128 stands for zero in the data rows.
Here are some points:
[127 106 141 127 107 122 141 139  82 113  74  96 149 172  97 130]
[137 157 153 145 131 115 183 177 115 106 164 140 146  78 137 153]
[120 125 109 137 136 185 100 120 141  96 151 176 168  90  97 148]
[114 103  66 157 112  49  89 113 126 126 156 122 123 165 118  85]
[ 84  97 132 129 124 139 143 149 140 107 172 125 129 153 134 117]
[118 112 149 124  95  90 135 176  64 176  78  99 148 186 119 140]
[111  79 139 119  97 133 117 139  61 110  84  96 161 187 116 131]
[118 117  99 101 153 132 143 118 160  95 166 108 148 119 158 114]
[145 182 106 117  92 133  62  99 136 193  67 119 105  81  93  81]
[ 94 156 110 123  97 139 101 134 144 180 118 110  89  95 124  89]
[126 108 135 117 154 115 122 125 133 115 180 148 144 127 175 150]
[113 171 124 153  83  93 170 141 123 156  85  77  73 159 159 144]
[175  48 178  77 173 178 151 142  88 145 111  93 107 166 169 180]
[112  75 146 141  89 146 100 127  84 131 107 123 166 179  87 118]
[199 159  60 167 117  88  50 102 127 157 150 145 183 136 107  77]
[ 94 132 134  82 115 134 155 145 163 105 122 136 111 124  95 100]
[120 120 126 111 147 117 157 129 134 127 129 133 136 144 133 136]
[ 96  96 159 117  77  79 156 189  82 164  93  65 130 187 143 118]
[114 131  89 121 147 146 133 146  96 113 123  91 121 138  98 167]
[152 131  73 192 111  94  51 121  98 146 103 164 134 158  68 110]
[129 117 140 122 100 112 133 139 100 174  67  37 143 152 112  92]
[147 109 145 114  82 113 111 142  98 204  54  83 125 144 125 117]
[133 115 137 147 152 147 164 174 143  83 157 139 172  93 110 158]
[137 156 115  65 122 147 148  81 162  72 153 133  93  86 122  87]
[ 94 144 119  66 137 138 150 118 160 105 164 150 105  97 159 109]
Then 12 other points, each followed by its number:
[115 199 147 147  93  95 148  94 168 166 131 105  44 121 162 106] 0
[141  79 172 139 111 115 109 138  62 149  82 113 157 176 102 148] 1
[181 161 146 157 101  92 119 136 181 121  99 129 142  91  98  95] 2
[ 81 170 109  88 127  98 142 116 128 128 149 151 135 128 130  94] 3
[170 168 149  81 147 152  69  79 153 104 126 120 107 105 185 112] 4
[100  85  73 111 143 142 128 105 129  84 142 110 155 163 137 132] 5
[137 152 126 125 151 145 116  93 123 122 142 165 137 143 150 149] 6
[133 158 184 136 118  92 180 169 184 125 132 179 152  52  92  83] 7
[187 169 171 138 104  85 113  48 231 184  98 153  85  75 196  77] 8
[114  56 125 158 147 147 153 147  57 121  98  84 122 199 108 198] 9
[211 142 182 181 129  81 108  44 205 146 136 144  88 122 253 129] 10
[145 183 105 193  77  71  89 162 143 168 153 141 149 148  84  39] 11
Which of these numbered points is nearest to each point below, ignoring the direction in which the first points spread most? Its number follows each.
[197 137 168  95 108 158 106  57 237 119 117 160  54  60 133  67] > 8
[ 95 139 116  62 111 122 149 102 148 111 141 163 115 126 113  92] > 3
[115 142  95 141  45  55  71 152 157 151 139 167 109 101  83  32] > 11
[133 164 102 176 122 129 107  76 123 175  75 137 140 152 143 165] > 6
[161  52 201 117 176 139 118 149  71 168 137  67 161 147 152 137] > 1
[ 71 168 108 117 118 134 103 146 131 201 145 181 124 130 126  87] > 3
[148 170 161 171 107  85 172 175 132 150 149 147 121 125 141 126] > 7
[ 79  87 103 119 145 129 129 142 149 100 156 122 164 132 118 113] > 5
[211 183 134 149 133 114 117  93 150 102 112 147 148  89  91 108] > 2
[164 165 135 161 100 120 125 153 158 129 130 138 126 104 110 108] > 2
[135  83  47 138 106  91  45 131 124 129 150 128 147 150 150 103] > 5
[127 125 103 105 137 155 140  94 113  74 148 120 119 152 113 126] > 5
[129 136  65 161  97 111  48 123 145 129 132 164 146 140  47  66] > 11
[141 113 144 182 140 126 122  60 163 147 151 112  83 134 237 168] > 10
[120 162 150 140  84  98 121  81 155 169 113 107  86  92 178 116] > 0
[ 81  55 143 191 179 128 169 187  70 100 154 101 150 191 132 221] > 9
[145 175  99 148  37  62  90 145 170 146 119 148 107 122  88  34] > 11
[132 144  98  94 152 135  97  81 124 102 157 177 162 117 154 135] > 6
[101 165 126  57 156 144 122 133 184 130 137 116 137 104 145  74] > 3
[ 94 111 133 131 139 129 160 152 152  91 164 123 121 156 143 129] > 5
[147 127 103 177  72  81  62 127 140 141 118 136 116 138  76  62] > 11
[161 129 155 142 133 101 152  57 207 166 172 124  72 108 221 104] > 10
[167 186 130  91 166 135  81  89 174 127 143 105 104 112 178 113] > 4
[ 78 136 142 119 134 122 135 144 166 110 161 162 141 124 135 108] > 3
[138 146 146 106 174 121 162  98 140 170 137 158 114 143 168 163] > 6
[103 130 116 100 156 130 155 110 140 101 142 117 139 146 127 113] > 5
[145 124  80 193 136  96 120 172  93 168 174 145 181 174  98  93] > 11
[ 98  64 136 154 149 164 135 166  85  73 125  99 128 162 107 196] > 9
[ 84 115 125 112 111  70 185 134  99 116 134 124 123 170 145 118] > 3
[187 178 130 104 101 104 126 115 132 111 104 145 146  62 123 103] > 2
[172 145 150 163 139 112 142 141 160 109 123 152 165 105 114 114] > 2
[131 111  98 119  94 116 103 141  43 169 110  77 159 227 131 138] > 5
[114 117 127 140 154 167 126 132 153  93 149 167 155  83  93 153] > 1
[151 187 147 141 118  98 140 133 139 112 139 145 138  84 121  97] > 2
[178 164 160  58 171 162 122 108 171 133  89 121  83  78 137 118] > 4
[204 165 156 146 100  95 145 109 141 139 132 132 107 106 143 111] > 2
[179 166  41 171  94 139  25  91 116 128 105 131 153 153  78  79] > 11
[103  96 122 176 144 155 152 188  95  88 135  99 123 148  90 187] > 9
[164 154 106  92 184 179 119  76 125 122 138 152 113 104 145 162] > 6
[139 116 187 146  91  84 123 164 111 176  75 103 153 128  83 106] > 7
[141 128  86 164  97  79  75 144 143 127 141 144 113 141 111  86] > 11
[119 167 145 161  54 128 153 117 186 188  55  92  45 125 107 113] > 0
[ 74 101 154 152 156 147 151 175 149  85 153 186 181  80  96 148] > 1
[183 163 128 150 118 116 110 111 137  92 138 155 164  88 132 122] > 2
[127 172  94  70 108 140 109  79 155 100 116 133 113 102 105  81] > 3
[128 117 132 128  73 114 132 140 102 185  83  37 130 176 107  84] > 3
[156 147 127  97 167 133 110  86 132 132 143 169 157  99 165 147] > 6
[187  79 170  26 156 148 120 128 100 142  82   0  89 143 170 127] > 4
[162 108 124  72 124 127 145  74 156 112 113  88  60 112 158 119] > 4
[174 145 115 146 125 122  67  72 160 131 135 106 117 117 170 107] > 4
[101 121 113 152 165 173 173 170 122 101 170 110 134 138 128 168] > 9
